(in the rows, 128 means zero)
Rotation paths and how fast each direction turns (degrees each step)
Each turn is a multiple of 5 degrees from 10 to 175, or 0.
Each row of a path follows its step; steps can be skipped.

step 1: [137 118 120 138 135 132 135 130 134 126 136 125 135 124 124 125 127 127
 129 117 135 129 131 133 132 134 122 126 124 127 130 130 126 123 122 123
 128 130 126 130 131 130 125 137 123 128 126 122 130 122 130 137 131 119
 128 126 117 126 127 137 130 132 119 119 124 121]
step 2: [131 128 135 124 132 139 139 129 128 133 121 133 130 126 128 137 128 129
 129 128 132 125 134 120 129 137 127 120 128 129 127 124 126 130 131 118
 127 130 127 120 132 137 118 133 130 123 137 127 127 122 125 131 127 127
 136 133 127 133 110 128 131 130 126 128 121 128]
step 5: [131 125 120 129 128 132 129 123 129 131 129 122 127 134 131 130 132 140
 129 129 126 137 125 128 124 125 118 125 117 124 127 125 121 134 127 124
 121 132 124 135 120 124 121 137 121 131 132 126 126 130 122 133 140 125
 131 135 132 118 123 126 128 138 120 134 128 124]
step 10: [126 124 120 134 126 122 129 127 125 136 127 137 126 132 135 137 135 130
 126 124 137 125 126 119 121 133 120 125 116 129 128 117 124 128 129 122
 129 125 121 122 125 123 119 131 124 130 135 133 135 127 129 126 128 121
 135 136 125 127 124 134 140 133 128 128 126 128]
step 11: [139 127 123 130 122 137 126 130 131 125 131 130 126 123 128 129 131 140
 136 118 131 123 130 123 123 120 117 129 127 127 125 132 126 139 134 118
 129 128 118 133 131 127 121 138 126 127 129 125 119 121 122 132 124 135
 128 127 128 117 129 129 131 127 124 130 123 127]
step 12: [131 117 133 131 128 135 132 133 127 129 132 128 124 128 114 133 127 126
 123 126 130 131 136 136 133 129 126 137 124 130 120 122 123 120 131 127
 130 137 122 127 135 134 131 132 118 124 129 122 120 127 133 132 120 123
 131 128 122 126 120 128 129 130 115 126 122 128]
step 15: [136 129 120 137 121 126 133 124 118 130 132 128 115 133 130 143 133 124
 133 124 129 130 133 132 122 132 121 126 127 129 137 118 128 125 119 123
 130 133 124 125 129 129 123 136 125 127 131 117 132 129 123 131 125 129
 131 129 135 123 130 125 130 123 132 130 130 129]
step 21: [137 126 120 128 121 125 135 130 125 129 124 121 119 137 126 133 124 134
 130 125 135 128 131 116 130 132 123 130 121 132 123 120 127 132 124 122
 123 135 127 126 120 131 122 135 117 123 132 134 126 134 130 134 131 124
 130 137 127 125 133 126 133 127 126 137 128 138]
step 25: [132 123 121 135 130 124 129 128 116 132 135 127 131 131 119 137 133 130
 130 127 141 126 126 121 125 134 126 128 119 121 131 133 124 120 124 126
 120 127 130 122 139 118 128 133 123 134 133 126 127 127 131 130 128 134
 129 131 115 126 134 129 131 131 133 123 125 130]
Speeds:
[130 126 128 129 128 129 126 129 128 129 127 126 128 126 127 128 128 128
 128 130 128 127 127 124 127 129 132 128 129 129 131 126 128 127 127 126
 126 127 128 127 128 126 129 128 128 129 126 127 129 128 129 127 128 129
 129 126 129 129 125 128 125 126 128 128 128 128]
65
[127 129 130 129 130 129 124 129 128 129 127 128 129 129 127 129 128 128
 128 127 127 127 129 128 129 128 130 128 129 125 127 130 127 125 126 127
 128 128 128 130 130 128 127 129 127 128 127 128 129 125 126 128 127 126
 128 129 128 127 132 130 129 126 127 128 129 130]
135
[127 129 127 129 126 126 126 124 127 128 129 128 128 128 129 129 127 127
 128 125 128 127 127 128 127 127 127 130 128 126 129 127 126 130 127 126
 127 127 128 127 126 126 131 128 127 128 129 128 129 128 127 129 131 128
 128 131 128 128 129 128 128 126 127 126 127 129]
70
[126 128 128 126 128 130 128 128 127 128 128 129 129 126 128 129 127 129
 126 127 130 127 128 129 129 127 128 128 124 128 127 126 129 125 126 128
 130 127 127 127 127 127 129 130 126 127 129 130 127 130 129 127 127 129
 128 130 126 130 128 130 125 128 128 129 130 127]
170
